In the data rows, zero lies at 4.5, halfway between 4 and 5.
Here are some points:
[3 4 4 5 6 9 9 9 6 5 5 4 3 3 2 3 3 4 3 2 4 2 4 2]
[3 4 2 3 3 2 3 4 5 5 5 5 6 6 6 6 6 5 4 4 4 5 5 4]
[4 4 3 3 4 4 5 5 5 5 4 4 3 3 2 3 3 4 4 4 5 5 5 4]
[8 5 5 5 5 4 3 3 3 3 4 4 3 3 2 2 2 3 3 3 4 6 5 8]
[4 4 4 4 4 2 2 2 4 4 5 5 5 5 5 6 9 7 9 9 6 6 5 5]
[4 4 3 3 4 5 5 6 5 5 5 5 5 4 3 3 2 3 3 3 4 4 5 5]
[9 6 8 6 5 3 4 4 5 5 4 4 3 2 2 2 3 4 4 4 5 4 5 6]
[4 5 8 8 6 9 8 6 5 5 5 5 4 4 3 2 2 3 3 3 5 4 5 4]
[4 5 5 5 5 6 6 6 5 5 4 5 5 5 6 5 4 4 3 2 4 3 4 4]
[8 6 9 6 5 3 3 3 4 4 4 4 4 3 2 2 2 4 3 3 4 4 5 6]
[4 5 5 5 5 4 3 3 4 4 5 5 5 5 4 3 2 3 3 2 4 4 4 4]
[4 4 3 3 3 2 3 3 4 5 5 5 5 6 6 6 5 4 4 3 4 4 5 5]
[3 4 4 5 5 4 4 3 3 3 3 4 4 4 4 5 5 5 6 6 5 5 5 4]
[3 4 3 4 5 6 6 5 5 5 5 5 4 3 2 2 2 4 4 4 5 4 4 4]
[9 5 5 5 4 3 3 4 4 4 4 4 3 3 3 4 5 5 5 6 5 6 5 9]
[4 5 5 5 5 5 4 4 4 4 3 4 4 5 5 6 5 5 5 6 5 8 5 6]
[9 6 6 5 5 4 5 4 4 4 4 4 3 3 3 4 5 5 5 4 5 5 5 9]
[7 6 7 6 5 4 4 5 5 5 5 4 3 2 2 2 3 4 4 4 5 4 5 5]
[2 3 2 3 4 4 5 5 5 5 5 5 5 5 3 3 3 4 5 5 5 4 4 3]
[2 4 3 4 4 4 4 5 5 5 4 5 6 9 9 9 8 5 4 4 5 4 4 3]
[3 5 7 7 6 9 6 5 4 4 4 4 3 2 3 3 3 4 4 3 4 4 4 3]
[4 5 5 5 5 6 5 4 4 4 4 5 5 5 6 5 4 4 3 2 4 3 4 4]
[6 5 4 4 4 3 3 2 3 3 3 4 4 4 5 5 6 5 5 6 5 6 5 7]
[6 5 4 3 4 2 3 3 3 3 3 4 4 4 5 5 5 5 5 7 6 9 6 9]
[3 4 3 3 4 4 4 4 4 4 4 4 4 3 2 2 3 5 5 6 5 7 5 5]
[8 5 5 5 5 4 5 4 4 4 4 4 3 3 3 4 5 5 5 5 5 5 5 7]
[4 5 5 5 5 4 3 4 4 5 5 5 6 6 5 5 5 4 4 3 4 2 4 3]
[4 5 5 5 5 4 6 7 6 6 6 5 6 5 5 5 5 4 4 3 4 2 4 3]
[5 5 5 5 5 4 4 3 4 3 3 4 3 3 3 4 4 5 5 8 6 9 6 8]
[2 4 2 3 4 2 3 3 4 5 6 6 9 9 9 9 7 5 4 2 4 2 4 3]
Then 20 other points, each followed by its number:
[4 4 3 3 3 2 3 3 4 5 5 5 5 6 6 6 5 5 4 3 4 4 4 5] 0
[4 4 3 3 4 2 2 3 4 4 5 5 5 5 4 3 3 4 4 5 5 6 5 4] 1
[3 4 3 4 4 3 3 3 4 4 3 4 3 3 4 5 7 6 8 9 6 7 5 4] 2
[5 5 5 5 5 7 8 9 7 6 6 5 5 4 5 5 5 5 4 2 4 3 4 4] 3
[2 4 2 3 3 2 2 3 4 5 5 6 9 9 9 9 8 5 4 4 4 3 4 3] 4
[3 3 2 3 3 2 2 2 3 4 4 4 4 4 4 5 7 6 9 9 6 9 5 4] 5
[2 4 2 3 4 3 3 4 5 5 6 6 9 9 9 9 7 5 4 2 4 2 4 2] 6
[3 4 5 5 5 8 6 5 5 4 4 4 4 4 4 5 4 4 4 3 4 3 4 2] 7
[5 4 3 3 4 3 4 5 5 5 5 4 4 3 3 2 3 4 4 4 5 4 5 5] 8
[4 4 2 3 4 3 4 5 5 5 5 4 5 6 7 8 7 5 5 5 5 5 5 5] 9
[5 5 9 8 6 9 6 4 4 4 4 4 3 3 3 3 3 4 4 3 4 4 4 3] 10
[3 4 4 4 4 3 4 6 6 6 7 6 8 7 5 5 4 4 4 3 4 2 4 2] 11
[4 5 5 5 5 5 5 5 4 4 4 4 3 3 2 3 4 5 5 5 5 4 4 3] 12
[3 4 5 5 5 4 5 5 5 5 6 5 6 6 5 4 5 5 5 4 4 3 4 2] 13
[8 6 9 7 5 6 6 5 5 4 4 4 3 2 2 3 3 4 3 2 4 3 4 4] 14
[4 5 4 4 5 9 9 9 8 6 6 5 5 5 5 5 5 4 4 2 4 2 4 4] 15
[6 6 9 9 6 9 7 5 4 4 4 4 3 2 2 2 3 4 4 4 5 4 5 5] 16
[4 4 3 4 4 2 2 2 3 3 3 4 3 4 5 7 9 7 9 9 6 7 5 5] 17
[3 4 3 4 4 4 7 9 7 7 8 6 7 5 4 3 2 3 3 2 4 2 4 2] 18
[6 5 3 3 4 2 2 2 3 4 4 4 4 3 3 2 2 4 4 5 5 8 5 8] 19
Which two of these numbered points are nearest to each point below by angle, seen from the average point of the first points? Their numbers follow each, nearest first.
[4 4 4 4 4 3 3 3 3 4 4 4 5 5 5 5 4 4 3 3 4 4 5 5] > 0 4
[9 6 9 7 5 5 5 4 4 4 4 4 3 2 2 2 2 3 3 2 4 3 4 5] > 14 16
[2 4 3 4 5 5 5 5 4 4 5 5 5 4 4 4 5 5 5 5 5 5 5 3] > 13 2
[3 4 4 4 5 5 4 4 5 6 7 6 8 9 7 6 5 5 5 4 4 3 4 2] > 6 11
[5 4 4 4 4 2 4 5 5 5 5 5 5 5 5 4 3 4 3 2 4 3 4 4] > 11 18
[9 5 5 4 4 3 3 3 4 4 4 4 3 2 2 2 2 4 4 4 5 8 6 9] > 19 8
[3 4 4 5 5 5 6 6 6 6 7 6 6 5 5 5 5 5 4 3 4 2 4 2] > 13 11
[2 4 3 4 5 5 5 5 4 4 5 5 5 6 7 6 5 5 5 4 4 3 4 2] > 6 13
[7 5 4 3 4 2 3 3 4 4 4 4 4 3 3 3 3 4 4 4 5 7 6 9] > 19 8
[9 5 5 4 5 5 5 4 4 4 3 4 4 4 4 5 5 5 5 5 5 7 5 9] > 19 17
[5 5 4 4 4 2 2 3 4 5 5 5 5 5 5 5 5 5 6 8 5 6 5 4] > 5 17
